128 stands for zero in the data rows.
Here are some points, one per row:
[182 160 136 199  84 122 181  96  99 136 134 154 104 117 125 163  50 167
 129 119 124  62  61  94  99 143 147 182 124 101 115 163]
[138  96 103 181 124 115 150  80  84 114 138 114  90 255 168 148 194 161
 127  82  93 100 128 139 128 145 140 149 101 151  96 199]
[ 58  89 200 167 126  85  97 109 150 122 148  99 117  39  60 108  65 118
 194 102  87 184 157  63 147  87 122 162 129 123 164  72]
[ 63 137 101 106  47  56  85 160 139 123 143 129 125  60  51 121  97 142
  97 117  85 214 132 103 115 205 116 157 143 145 172 130]
[ 64 139 138  91 156 151 150  34  87 223 156  73 124 128 130  91 100 194
 161 120 173  91 113 137 164  76  99 163 120 116 138 163]
[158  93  98  86 121  59 120 128 143  88 181 124 137 128 165 112 199  90
 142 105 167 133 101 182 151 204 116 158 200 138  88 144]
[ 99 140  98 204  76 170 135 116 117  90 124  73 154  75 167 164 134 122
  99  71 139 110 172 151 107 114  96  92 166 152 147 180]
[129 117 128 146 173 157 117 146 119 122 160 117 125 119 128 100 153 114
 155  60  72 144 135 207  51 127 139 154 156 179  73 169]
[144 126 149 133  89 139  73 169 151  91 162 163  43 121 181 112 114  78
  68 149 131 154  54 133 121  96 166  92 108  87 191 104]
[134 116 143 118 142 185 192 181 102 123 135 207  82 104 178  86 146  84
 173 174 184 158  71  86 160 125 146 132  90 115 119  67]
[189 122  95 173  67 132 154  71  81 180 128 234 129 162  73 193  72 163
 169  99 136 151  97 155  88 144 121 129  85 116 124 108]
[104 157 131 155 155 114 117  99 168 211 131 114 126 140 129 140 154 151
  70  60 107 116 108 160 202  79  89 176  77  55 113 144]
[ 91 129 105 172 111 116 168 113 137 114 155  90 131 160 207 175 149 130
 128 136 145 119 133 193 158  96 111  81 144  94 129 151]
[131 198  87  98 158  73 182 154 164  61 134 175 112 108 103 165 185 141
 136 197  21 194 129 144 143 165 223 122 149 173 100 137]
[140 136 141 144 214 186 186 135 185 182  75 107  79 146 158 102 156 128
  90 127 149 124  89 186 123 161  82  54 197 108 190 130]
[140  93 107 116  80 134  66 170  90 102 129  74 114 113 135 125 169 170
 132  69 106  93 117 150 166 151 188 145 142 115  88 195]
[205 116  88 152 200 106  68 119  99 119 170  99 154 154 177 161 159 153
 149 134  81 160 155 126 153 147 116 104 160  96 137 114]
[ 75 208 158  95 159 170 114 115 143  50 170 111 103  63  99 184 169  97
 108 143 124 204 183  63 127 228 152 240 145 168 194 110]
[131 173 113 150 158 144 134 162 134 161  96 124 117  65 196 150 158  60
 164 154 196 188 159 186 174 126 188 107  71  94 139 146]
[182 112  92 129 196  62 105 129 159  76 172 126 103 135 185 113 176  65
 101 154 113 130 188 115 104 143  83 119 118 174 139 187]
[224 131 121 114 113 141  75  79 130 131 132 129 176 145 109 121 177 182
  93  58 110 102  79  93  67 156 120 132  15 146 104 128]
[ 84  73 166 182 156   0  84 120 199  69 157 111 173  99 106 120 102 153
 128 154 117 165  89 110 106 118 211 240 169 203 109  91]
[120 143 133 153 159 117 154 107 172 179 102  88 172  93 171 139 112 108
  95  88 157 117 199 126 130  68  96  52 135 127 129 111]
[165  96 112 156 165 171 122 127 105 114 148  86 127 137  76  99 176 141
 162  62 156 111 185  95  70 170 174  87 117 117  99 174]
[ 27  53 109 154 203  90  73 142  85 120 143 106 109  95  78 141 105 171
 106 164  81 168 106  62 129 113  94 194 112 181 101  82]
[127  98 144 124 163 151 131 175 116 120  61 168  45 142 104  98 124  77
 238 171 165 153  71  76 122 105  71 134  81 169 135 130]
[132 106 121 105 110 162 190  93 167 124 142 120 217 170 200 152 202 144
 152 124 190 154 190 201 136  90 141  61 144 164 135 100]
[ 90 176 199 104 170 129 117  93 141 153  66 189 151 148 210 114 146  94
  99 162 180 155 114 182 124 114 168 110 101  34 137 105]
[121 114 100 100 162 142 163 126 118 189 209 125 168 138 218 145 143 115
 164 133 158 120 145 159 109 107 109  44 173  94 113 110]
[127 152 195  98  66 109 135 139 128 116  80 190 146  85 116 130  85 150
 206 103 126  69 103 128  80 188 115 148 120  73 150 112]
[133 115 173  42 135 129 127 148  22 168  44 122 153 137  85 151  74 117
 161 185 103 100  97 105 112 108 121 139 151  87 162 155]
[111 236  95  94 122 214  91 133  76  51 110 128 215  94 120  69  90 192
  83 229 166 126  95  79 192 123 165  75 127 172 100  81]
[124 146 150 179  60 138  68 154  84 137  98 112 125 134 146  94 184 139
 117 135 170 142 173  91  99 128 153 149 120 118 139 147]
[147 174 182 101 119 114 150 165   7  77 193 127 186 116 111 209 163  87
 131 133 146  30 100  95 121 137  94 113 131 158 157 145]
[152 169 101 148 158 149 211 118 164 138  89 101 158 160 186  65 183  59
  87 145 157 115 171 124 117 105  73  91 225 112 138 127]
[181 140 153 169 147 126  84 176 122 172 146 186 121 144 140  94 150  79
 246 102  96 136  31 125 127 149 142 111 109 102 145 121]
[196 100 195 102 146 106 127 117 155  94 146  90 168 170 151  79 169 126
 161  95 133 151 104 167 116 136 104 141 202 135 110 161]
[108 113 134 182 136  88 132 157 104 129 128 124  96 122 162 118 160 151
 138 151 102 137 129 110  52 113 176  96 126 141  84 159]
[128  95 111 143 146 172  71 117 157  76 115 158 151 169 136 222  92 168
 141  41 159  50  77 138  57 169 134 141 120 123  90 223]
[171 114 118  83 101  82 136  63  43 149 100 165 150 129 133 179  42 105
 169 167 176  44  78  76 117  66 165 161 126 111 178  82]
[210 106 100 164 120 127 126  93  90  87 156 172  97 101  52 100 121 128
 101 164 133  87 122 106  92 125  59 134 104 106 113 140]
[110 148 136 156 154 114  81  83 126 193 199  71 152 111 139  88  73 128
 131 117 146 104 147 245 160 130  75 103 132 152 110  84]
[110 109 123 153  93 174 160  50  77  82 132 169  87 169 156 176 125 104
  81  91  67  87 176  67 210  98 153  89 187 201 226  23]
[188 135 128 118  66 189 113  81  59 204  89 183 141  90  94 168  80 111
 149 122 132  96 108 138 113 130 172 169  74 173  94 101]
[ 35  50 121 117 138  61 124 138 156  94 174 137 136 119  60 152  96 128
 152 108 132 228 171  29 164 136 159 149 109 161 136 104]
[ 95 124 131 144  51 105 156 126 177 188 155  54  79  64 102  69 133 149
 131 149 141  86 128 168 175 144 125 176  92  83 131  82]
[ 48 123 228  85  90  82 136 113 133 221 181 129 113 105  86 156 190 176
 111 120 148 120 155 125 145  81  17 181 153 133 122 137]
[119  50  94  86  63 196 120 126  78 109 147 108 131 110 134 137 129 130
 135 107  81 124 100 167  21 119 154 161 120 113  74 149]
[199  87 139 164  63 161 112 118  95 110 111 141 119 170  64 124 128 149
 151 145 162  52 156 119  97 163 116 132 116  95  72 167]
[ 61  76 179  79 102  41 101 161 126 113 175  93  90 168  52 173  92 171
  74  99 172 161 113  65 141 173 173 150 172 146  89  60]
[ 49 166 127  93 150  64  93 131 145  58 149  85 116 132   2 140 129 114
 112 122 110 218 118  86 138 162 144 173  52 188 175 126]
[149 168  65 118 162 108 167 184 140 158 149 176  97 114 195  80 110  58
 102  48 162  67 247 140 124 142 124  74 111 128 149  93]
[137 146 167 143  90 159 152 150  93 152 130 141 139 140  83 156 132 125
 163 214 119  60 100 151 101 178 130 161  96  89 132  70]
[129 158  90 157  92 155 152 126 195 148 149  72 149 161 171 112 172  82
 140 133 128 155  85 124 127 111  69 114 168 115 166 138]
[179 146 168  71 132 151 116 170 106 115 130 115 120 175 155  93  38 129
 144 142  64 111 141  94 118 175 148 216  97  48 175 109]
[135 170 133 122  77 113 163 171 103 139 107 100 148 169 188 106 152  68
  99  79 195 193  62 137  81 109 155 126  62 150 172  41]
[ 17 145 114  72  93 127 128  64 169 167  65  99 153 162 101 113 134  76
  95 147 100  66 119 128 172 134 214  87 170 143  73 219]
[110 146 169 179 113 116  92  71 175 187 122 116  98 115  31 126 114 129
 108 118 110 162 131 104 153  56  97 169 147 125  69  45]
[135 168  70 141 179 132 160 154 156 186 127  95 199 156 173 132  86 103
 100 153 150 130 204 143 154 126  67  38 141  86  93 128]
[105 192  73  72 183  92 138 176 124   0 111 173 132 149  89 111 152 200
 130 179  71 195  76  55 140 118 107 126 192 159 108 148]
[133 152 192 125  83 163 152 107 128  86 103 127 134 132 155 114 139 110
 139  90 151 130 164 197 137  64 114  61 180 109 116 140]
[123  99 152 172 103 208 183 101 108  63 193 156 113 119  43  73  74 121
  90 100  61  49 149 153 129 109 115 109  67  67 136 140]
[137 136 139 119 179 220 196 187 145 123  59 157 149 130  97 154  93  89
 148 192 161  88  74  99  97  53 114 155  60  89 117 127]
[ 68 115 180 115 167  98 130 112 151 101 170  91  96  67  62 149 102 158
  87 137 138 229  94 107 117 210 122 175 162 193  75 121]
[151 151 125  88 170 132 166 182 162 164 207 128 186 170 223  59 116  99
 122 124 145 104 131 134 172  64 102  94 199 153 124 139]
[154 132  80 172 115 136 129 127 135 113 194 155  70 193 122 143 110 180
 154 122 173 178 162 130  67 120  94 132 175 147  99 185]
[194 109 118 126  93 143  74  84 113 155  54 199  89  86 144 109  72 121
 114 102 108  73 154  78 130 171 120 179 114  92 118 200]
[182 120  92 131 138 148  70 177  93 127 148 119 124 172 153 161 162  62
 156  80 194 191 145  93 145 119 133 130 172 123  45 161]
[ 97 119  83 106 193 131 109  92 127  39  49 116 156 107 104 146  76 169
 123 157 158 132 138 174 202 159 211 100 120 141  80 154]
[ 51  99 105 107 138 184 149 143 128 172 127 163 179 178 241 108 173 140
 117 162 149  46 201 162 166  97  92 125 124 169 142 100]
[181 199 121 154 142  91 153 181 141 100  69 138  59 151 168 140  94 177
 216 188 139 120 151 159 141 137 129 101 131 135 110  41]
[103  96 195 126 146 139 158 134  73  98  95 129 186 101 105 131  96 195
  42 154 143 209 146  34 194 236 146 104 180 147 145  67]
These points spread out most along one direction. Take the direction at right angles to it along which they spread out most. Then take the direction at right angles to both along which they spread out most. Go by this last direction. How many in every 100 of the points above lie lower along it than each point below? Round to a whole number. More than half of the points above lie lower than the first one.
[ 70 175  33  50 216 115  87 126 186 139  64 122 149 120 100 119 177 122
  97 161 129 130  78 200 103 114 156 138 159  86 143  87] 24
[ 53 123 180 151  98 127  59  73 252 155 174 104  55  86 117 102 159 163
 138 103 108 100 163  99 132 127  45 115 123  66 113 113] 74
[137 136 184 119 136 112 104 173 136 158 135  86 108 229 148 154 164 103
 138 117  90 139 171 194  83 149 128  25 112  91 142 161] 79
[186 118 136  85 130  99 196 128 194 148 108  69 144 134 193 116 130 173
  83  88 132 165 167 173 186  45 105  68  85 130 105 172] 65
[176  50 116  81  72 119 118 171  69  83  54 210 171 139  68 128 112 141
 175 183 112  68 187 158 111 141  38 148  96  91 172 127] 39
[108 163 141 137 142 161  86 185 113 159  76 165 133 131  94  93  62  89
 138 214 208  93  67 145 173 119  94 117  75 188 151 131] 1
[166 103 130 148 124 124 101 134 100  97 149  94 147 169 105 170 205 108
 131 120  45  67 138 105 156 156 107 118 148 144  58 112] 88
[129 108 180 115 116 169  66  65 177 130 183  79  94 144  90 204 104 153
 113 180 107  86 183 112 162 117 116 184 173 183 191  47] 35
[151 102 125 117 182 164 142 123 141 199  97 131 120 105 149 132 171 114
 134 222 118 164 110 164 131  29 212  75 119  85 196 126] 7
[165 111 123 176 167 165 166 134 121 132 170 139 142  81  65  66 147 205
 104  87 147  66 109 180 107 121 153 122 183 127 219 220] 82
[151  70 111 139  68 164 114  79 103 119 117 131  90 158 119  81  99 128
 119 158 117 118  84 128  74 186 126 122  71 167 129 196] 81
